Each row is where one point has got to under a steady rotation. How many ticks took it there?
The counts run from 0 to 158.
[ 10 -14   2   0   8   3  -3 -14  -7  11 -10   8  11  -9   4  21  -1   9
  -4   1   5   0 -15  -9   9 -15  -6  13   2  -9  -4  12   1 -10   0  -5
  -3   9   3  -7   1   2   5 -13 -10   8  13  -2 -19  16   4 -25   6 -10
  21  -1  -1 -15   1 -11 -22  -9 -17  -4  -9  10   8  28  21 -10   6   0
 -36  10 -15  -6 -10  -7   7  -6  22] | 100
[-12 -10  11  -9  17   0 -11 -24 -11  -5 -13  -5  14  -1  -8  15   8   4
  -2  -3   7   4 -18   1  -3   2  -3   0   1 -12   5  14   9  -1  11   7
  -8  -9   2   0   4  15  -4   3 -11   7  12  -7  -3   5  -5 -22   6 -11
  16 -10 -16 -16   1 -10 -13 -28  -8 -12   4  17  -4   6  23 -15   7  32
 -33  17  -9   8  -1  -4  -1  -8  14] | 143
[ -2  -9   8 -21  12  -2  -3   0   0  23  20  -2  -1  -4  -7   3  15 -11
  -1   5  11   1 -13  -5  -8 -24  21 -11  -7  -9   9   3  19  17  -3  -1
  -6 -10   7  10  18  17  12   0   2 -15   4   2  16  -5  -2  -7  -8 -14
  17  13  -2 -18 -10  10   3  -6   6  13 -15   7  21   5  11  -2  -6  13
  -5   1 -23   6   5  13  23   4   2] | 19
[ -1  -1   9 -15  28  -3   2 -16  -4  -6 -10  -5  17  -5 -12   3   0   3
  -8  -5  -2   5 -17  -5  -3  -5   3 -11  -7   5   3  -3  -9   2   9  -4
  -1  -3   0   5   5  28 -13  -5  -3  -5  10 -11 -18   6  -7 -11   0  -4
  14 -13 -17 -10   4   0 -20 -22  -1   6   0  22   8  20  17 -16  12  20
 -29   9 -17  18  -1   8   4   3  19] | 95
[ 15  -9  17   7  11   8   0 -14   8  14 -17  -9  19  -6  -8  17  -1   3
  -5  -1  -4  12 -23   7  10  -7  -1   4  -5  -4   5  -3   7  -2  -7   2
  -3   2   5  11  13  24   7  -7   2  -3   9 -17 -16  19   3 -16   1  -9
  11   1 -10 -10   7 -16 -23  -4  14 -18  -9  20   9  14   6  -1  -6   1
 -18   0 -18   9  -5   7   3  -4  14] | 147
[  3  -8  10 -13  15  -7   8 -21  -9   2  -5   8  18  -4  -6  -4 -11   3
 -11  -8  -7  -1  -8  -6   6 -14   0  -7  -8   2   4  -1  -5   1   5 -11
  -9  -3  -5  -9   5  10  -5 -14  -1  -4   1 -13  -6   0   2  -9   1  -1
  15  -1  -7  -7  -2  -2 -18 -15 -18  17  -6  13   9  28   8 -12  -2  13
 -25  11 -18   1 -11  -5  12  -4  25] | 47
[  3 -11  11 -15  12   6  10  -6  -3  17  18   5  -1   8  -8  14  17 -19
   2 -10   4   4 -21   9   2  -7   3 -16 -11  -6  -2   7   6  10   2  -2
  -4   0   9  15  11   7  19   6   3  10  16  -1   0  -3   0  -9  -2  -3
  12  10 -11  -3  -4  11  -9   1  -8 -10  -3  12  25   2   9 -24  -5  19
 -20  11 -20   0  -4  10   8   4 -10] | 121
[ 17 -11   5   3   9   0   0  -8 -14  20  -8  10  17  -9  -7  26   4   4
  -7   4   6 -14 -15   0  10 -12   4   2   7 -10   0   0   8  -1  -1   0
 -10  13   2   6   4   7  -1 -16   1   4   4  -2 -18  -1   0 -15 -10  -8
  17   4  -3 -15   6 -14 -17 -11  -6   0   1  30   2  22  18  -5  -4   3
 -33  14  -5  -4 -16 -10  12 -13   2] | 34
[ -5 -21   9 -13  -2  -8   5 -14 -15   9  -3   5   8  -3   1  -2   8  -4
  -3 -10  -1  -4 -20  -5  12 -13  -5  -9  -6   0 -12  17   4  -3  -1  -5
  -2  11   8  -5  -3  -3  -2  -9 -14  -4  12  -8   2   6   6 -10  -5   6
  12   0  13 -21  -2  -5 -11 -14 -19  20   1   8  12  22   8  -7  -2  16
 -29  19 -19 -14 -13 -20  21   4  12] | 113
[  3  -9  17  -5  -7  10   2  -1 -10  30   6  -2  -4  11  -2  14   2 -12
  10   4  -5  10 -19   4  -4 -15   3  -8  -4  -9  -1  -4  12  12   6  -2
 -12   1   9  21   6   2  23  -4   7   7  16  -1  -5  -2  -5 -11   7  -5
  22   5   0 -12   6   4 -21   6   1 -10 -15  19  16  18   8 -10 -13   9
 -17   9 -27 -10   4   7  13   6  -4] | 122
[ -2 -19  14 -16  -1  -8  -9 -32  -2   2  -5  -8  -7  13 -17  -8   6 -16
  -7 -13  11   4 -20  16   8  -6  19  -8 -15  -3  -5  18   4   7   4   8
  -7  11  26  -1   3   5   7  11  -1  -4  -5  -6   1   5   7  -7  -6  -2
  10   4 -17 -18   5  -1  14  -8 -15  -4   0  10   8   8  16  -7  -3  24
 -23  10  -8  -4   0  -2  17   3   0] | 25
[ -3  -7  10  -4   6  -8  -5  -8   0  14 -20 -15   0  10 -11  15  -4   3
   5  -1   2   9  -6  -5   9   1   6  26   6   2   4   8  10   9  -5  15
 -14  -2  18  13   1  18  -3 -19   4   9   1   5 -12   0  -1 -15   1 -13
  12   1   2 -15  22 -16 -13 -13   7   3 -11  17  -9  25   7  12 -11  13
 -11   9 -13  -1 -12  10  10 -10   5] | 39
[  1 -18  15 -11   8   4  -5  -4   1   3  -9 -13   1  17 -16  11  -2  -6
   6 -17   5  19 -22   4  14  -6 -10  21  -9   0  -2  17   4  10 -12  10
  -4  -6  31   5   7  15  11   3   2   2   5   0 -18  11   8 -16   8  -1
  13   8  -3 -16  11  -7  -5   4  -1 -13 -11   2  10  22   5   9 -15  12
 -19   9 -21  -6 -13  14   6   6   5] | 104
[  6 -11  22 -11  -2   8   2  -4   8  26  -3  -9  16   0  -8   5   4  -5
   8 -13   5  -2 -13  -4   8  -1   3   2  -2  -5   8   2  21   9  -2   6
 -26  -5  13  23  12  29   9   0   9 -19  17  -4   7   9   4 -12   1   0
  15   9  14  -8   9 -16  -2   9  25  -4 -10  10   0  14   1   3 -13  13
  -1   4 -11  16 -14   6  13  -2   2] | 15
[  4 -10   8  -1   7 -11  -1 -16   4  19  10   4   4   2  -6  12   7  -6
  -8   4   8  -5 -14   9   1 -17  13  -4  -3   2   9  14  19  19  -9   4
  -8   3  12  14  12  10  14 -26   5  -1  -1  -4  -3  -3   1  -8 -23 -21
  17   8 -13 -13   4  -1  -9  -3  -3   7 -15  20   8  21  13   1  -3  13
  -2  -1 -15  -3 -10   7  11  -5   0] | 86
[-20 -13  13 -20  18   6  -8 -19  -8   6  -2  -9  10  15  -1   7   1  -4
  -6 -14  12   0 -20   6  -6 -11  -6  -1 -13 -18   3  11  18   3   6  -6
  -5 -14   8   0   0   1   4  14 -15   5   8   3  -3   5   7 -20   6  -3
  16   2   4  -9  -5  -3   5  -2  -6  -3  -3   5  11  11   5  -5 -19  26
 -29  12 -16   0  -4 -12   9  -4  13] | 12
[  9  -7   8  -7  14  -8  11 -20   1  -5 -13  -7  18  -8  -9  -2  -1  -5
  -3   0  -2   0 -13  -3  11   8  11 -11  -4   6   8  -8   0   0  -3   2
 -14   1   5   8  10  30  -9 -13  11 -15  15 -17  -4  12  -3  -8   1  -2
  14  -1 -10  -1   5 -12 -20 -16   4   1  -8  21 -12  21  14  -8   6  19
 -22  15  -7  22 -10   4   0  -4   7] | 94
[ -4 -12  16 -12   9  -3 -16 -29  -9   1   0  -1   5   5 -17 -11  10  -8
 -17  -7  14  -1 -12   6   6  -8  25  -7 -10 -13   1   6   7  -1   4  -3
 -14   2   5  -5   5  12   6   6  -4 -19   0   3  18   6   4 -10   1 -10
  11   0 -14  -8 -11  -2  25 -18  -6   9  -2  11   5  15  15  -2  -9  25
 -33   7  -8   0   5 -15  14  -8  12] | 24
[-12 -16  -3 -16  13  -4   2  -5 -10   2  15  -5   5  -1  -8  11  12  -8
   4  -9   9  11 -22 -17   0  -2  -3  -6 -19 -12   4  -1   1  -6  -2   4
  -7 -15  -7   5  20  25   6   7   6  -9  11  -3  -2   5   5 -17   8   0
  16  13  11  -4 -10   4 -10 -20  -8   1  -7   7  -2  -4   8 -17   7  22
 -26  28 -23   3  -2  15  -2  -1  -4] | 54
[ -6 -10  10 -19   6  -9   8   1  -4  15  -6 -11  17  -8   0  14   7   1
  16  -8  -2   5 -12 -15  13   1  -1   7  -4  -8   6  -5   4   7  -3   6
 -18 -11   5  10   9  32  -2  -7   2  -9  23  -6   0   0   1 -18  16  -1
   6   2  27 -12   9 -14 -14  -8  15  10  -7   4 -12  20   4  10  -2   8
 -17  19 -17  16 -17   8   3  -6   4] | 106
[  2 -22  12  -9  -9   3  13 -16   5  -2   0  -5  -2   8 -18  -2   2 -21
   3 -14  -1  13 -17  -7  13   6   5 -11 -25   3   3   7   1  -1  -3   6
 -17   0  19  15  19  19  12  -4  16 -11  10 -13  11  15   7 -12   3   1
  14  15  -2  -8   6   0  -8   0  -4 -11 -20   6  -2  11   6  -6  -4  20
 -12  17 -14  -1 -12  15   9  13   0] | 2
[  9   3   8  -6  -4  -4   6 -18  -1  16 -17   5  14 -15  -4  -1  16  -6
  -2  16 -12  -4  -2 -10  13 -11  16  -4  -7  -4   9   7   8 -12   8   0
 -15  14  -1   0  16  16  -2  -7   9 -16  12 -22   6   9 -10 -14  -5   1
  11  -1  -3 -27  -6 -13 -13 -10   1   1 -18  16  10  30   4   0  -2   6
 -25   3  -8   5  -3  -9  28   0   9] | 136
[  1 -21   8  -6   1  -4   3 -16   2   8  -3 -14   6  13 -24  12  -7  -2
  -4 -10   9   5 -18  11  15   3  11  12   1   4  12  11  12  17 -13  13
  -6  -3  21  13   5  15   5 -21   8   4  -3   1 -17   1   9 -14  -7  -7
  15   9 -11 -15  11 -13   6  -4  -4  -2  -2  14  -4  18  15   1 -12  12
  -4  12 -11  -1 -24  13   9 -11  -8] | 38
[-16 -10   2 -23   5  -4  -6  -3 -11   1  -7  -4   7  -1   0  16  15   1
  12  -5   2   6 -10 -22  12  -1  -4   9  -1 -17   4  10   3  -7   4   5
  -5  -3  -2  -8  11  19  -7   5  -3   3  19  -7  -2  12   0 -30  20  10
   5  -4  12 -13   2  -7 -15 -18  -4   1  -1   3   3  12  13 -17  11  13
 -26  34 -19   4  -3   4  -1   5   7] | 53
[-11  -5  -5 -19  20  -6   3   1   2  -3  -2  -6   2   5  -2   8   8   0
   2   8  -1  15 -19  -9   2 -14   8  -2  -8  -5   6   3  -3  -3   8   0
   8   0  -5  -1  16  16   0   8  -1   6  -1 -12 -18   2 -14 -16   2  -9
   0  -8 -13 -18  -7   9 -19 -21 -11   6 -14  13  27  13  21 -13   8  14
 -26  21 -23   8   6   7  19  11   9] | 96
[  0 -23  20 -13  -6   4   1 -18   6   0 -10  -6  -5  15 -14  -3   8 -12
  -5 -17  15   6 -15   3  14   3  13   2  -4   4  -7   7   1   9 -13  11
  -9   3  26   1   3  20  14  -1   2  -8   6  -3  12  13   9  -7   2   6
  21   4  -7 -14   4  -1   4  15 -13 -11 -17  -7   8  17  12  -7  -6  14
  -9  12 -27  -7  -5   4   6   1  13] | 116
[ 14 -13  20  -5 -13   8  13  -9   4  27 -12  -3   2  -5  -8  -2  12 -18
   5  -9  -7   6 -11   8  13  -4   4 -11  -2   8  -7   6  11   4   2  -3
  -9  14  30  15   5  10   8  -3   7  -9  26 -17  11  13  -2  -6  -1   5
  11  -1  -3 -22   9  -6 -19   5  -1 -15  -9  10  15  23   3  -8  -4  15
 -16  -2 -15   2  -7  -8  19  17  -4] | 69
[ -9   0  13  -9  16  -7   2  -9   0  10   7 -11  -1   2 -10  10   2  -5
   2   1 -19  25 -23  -4  -2 -12  -1  -8 -17   5  12  15   5  14  -2  -5
  -6 -10  14  14  14  12   7 -18  -3   9  -4  -3 -11  -6  -5  -7   2 -18
   3   4  -9 -14   0   4 -21 -24  -3  13 -10  14  14  15  14   6 -13  21
 -10   2 -21  -5   3  17  13   6  -2] | 43
[-21   5  13 -22   5  -5 -11 -11  -6  10 -14  -9  17   0  -5  10  11   0
   6   6  -5  -5  -6 -14  -3  -7  15   7  -1 -14   9  14  21   4   9  -3
 -19  -2   4  12   2  15  -8   3  -9   2  10   4   2  -5  -6 -18   3 -10
   4 -13  13 -12  -6  -8  -4 -20   5   4   0  16   7  23  10   4  -6  31
 -13   9 -10  12  -2  -5  16   4  -2] | 131
[  8 -11  13  -4  -4   3  14   6  -3  22  -3   1   6  -4  -4  21   7  -8
   9   4  -6  10 -14 -12  16  -8 -10  10  -4 -12   7   1   7  -3  -6  -1
  -3   7  10   9  10  10   9  -7  -1   6  12 -19 -11  11   2 -20  10   7
  17   8  14 -20   1  -6 -31   3   5 -10 -17   9  16  19   2  -4  -5  -6
 -18  15 -22  -7 -13   4  13  14   5] | 57
[ -5 -12   6  -8   9   0  -4 -19 -16   3  -5   2   8   1  -6  22  18  -6
  -9  -2  17 -16 -19   4   5   1  11   2   2 -13  -4  15  13   2   9   7
  -7   7   4   3   0   1  -2   9 -13  -4  18   3   0   2   8 -21  -3  -1
  18  -5   0  -9  -1  -9   5  -9  -8  -8   7  17  -8   8  18 -19   2  30
 -30  23  -8   8  -9 -13   0 -11  -2] | 77
[  0 -10  -4 -17  21   0   2   4  -9  18   0  -8  18 -12   1  20   6   5
   0   8   2  -9 -18 -12  12 -17   3  -2  -8 -19  12  -1   3  -6  -1   1
  -2   6  -7  -1   9  23  -4  -5  -4 -13   2 -11 -19   7  -8 -14  -5  -3
   7   4   2 -16 -11  -6 -12 -22  -4  16 -10  14   6  12   2   0   0   6
 -29  21 -13  11 -16  -6  22  -4   2] | 149
[ 25  -7  18  11   5   1   6  -5  -2  20  -3   3   3 -10 -13  26  10   3
  -9  16   8  -6 -17  11  12  -8  14  -1   4 -10   7   3   8   5  -7   1
 -12  12  10   5  15   8  13  -7   7  -8  12  -8 -10  11  -1 -12  -3 -10
  20   9 -10 -15   3 -14 -14  -4   1 -13  -8  29   7  23  16 -10  -6  -6
 -22   5  -6  -4 -11   2   2 -13   6] | 33
[  2 -10  14  -9  -8   3  -2  -9   1  20 -31  -8  -7   9  -5   5   6 -10
  17   1   8   7   1   5   7   1  22   3   4  -5  -2  -4   4   7   4  12
 -21  13  11  15   2  25  14  -7  10  -9  11   1   5   7 -13 -10  15  -4
  12   3 -16 -18  10 -11  -4 -10  12  -6 -15  16 -14  22  13   8  -3  17
 -23  15  -2   8  -3   7  10  -2   5] | 27
[  9  -9  15 -10   2   1   1 -12   1  11 -21  -7   6  -3 -16   2  17  -5
   4   0  13  -4  -6  -5   6   3  21  -1   9  -9   5  -1   1   8   1   4
 -16  11  12   4   2  29   3   3  13 -19  12 -14   8   8 -10 -15  15  -4
   8  -9  -8 -16   0 -15   0  -4   8 -14  -4  23 -11  17  16  -9   1  16
 -23   7  -8  23   5   5   3   0   6] | 28
[ -7  -9  14 -23   7  -6   3  -2  -8   3   6  -4   3   1 -12   9  25  -9
   6  -2   4   6 -21  -1  -5  -4  12 -13 -12 -18   0   1   3   9   5  -3
 -10  -4   9   5  12  15   4  22   0  -6  22  -3  11   6  -2 -12   2   0
  15  -4   0  -2  -9   6   0  -8  -1  -4   0   9  19   4  16 -22  -1  21
 -23  21 -19  17   5   7   0   0  -3] | 120
[  2  -9  25  -6  -7   4   7 -14  10  14  -5 -11  -7   5 -16   1  11 -18
  -2 -15  -4   8 -23   6   3  -7  11 -15 -18   1   1  11   5  17  -5  -3
 -17   2  31  15  10  13  13   4   5 -11  13  -9  13   8   1  -3   6  -6
  14   5   1 -17   3  -6  -6   8   4 -15  -8   4  13  16  13 -11  -7  15
  -6   1 -15   2   6   5  12  13   1] | 68
[ -8  -3  -2 -18  10  -1   4  -4  -2   3  -6   5  10  -4   5   4  13   0
   5   2  -6  -3  -6 -18   4 -11   4  -1  -9  -9  -2  -8   2 -15   2  -5
  -8   5  -9  -1   4  21 -10   6   1  -4  24 -12  -1  14  -4 -21   7  12
   9  -8   6 -16  -5  -1 -22  -2  -1   4  -8   3  11  22   6 -15  13  16
 -25  22 -25   7  -8 -11  17  12   8] | 5
[ -8 -10   0 -13   9  -1  -3 -22   3  -1  -6  -6  -3  12  -7  -6  -1  -4
 -10  -3   5   6 -12   7  -7 -15  20   3  -7   7  -1   8  13   6   6  -1
   1   9   1  -1   7   9   8  -8  -5  -3  -7   0 -11   5  -9  -8 -14 -15
  18   4 -31 -23   7   5   7 -13 -18   6 -17   7  20  20  25   0  -5  21
 -18   4 -21  -8   3   4  29   4  11] | 139
[  1 -21   3 -15   3  -1   1 -12  -5  16   6   4  -5  13  -7   4  14 -11
  -6  -2  14  -4 -22   9   1 -16  17 -11   1  -5  -1   4   9   9   4   2
   2  13   4   3   4  11  16   2  -1   1   8  -1  -2  -3  -1  -5 -15  -3
  22   0 -23  -9   2   6   0  13 -15   6  -4   6  27  14  16 -19   1  22
 -17   9 -22  -9  -2  -2  19   6  -2] | 73
[ -7 -13  -5 -11 -11   7  -3 -16  11   5 -12  -3 -16   8 -11   3   2  -7
   1  11  10   5  -2   3   9 -13  24  17  -6   0   5  13   8  -1   3  14
  -7  12   9  -3   6  12  16 -12   4  -1   7  -1  -1  11  -5 -23  -7 -10
  15   1 -21 -15  13  -6  -2  -6 -10 -10 -25   7   7  25  20   2   0  13
 -11  15 -11 -12   3   4  19   4  10] | 140
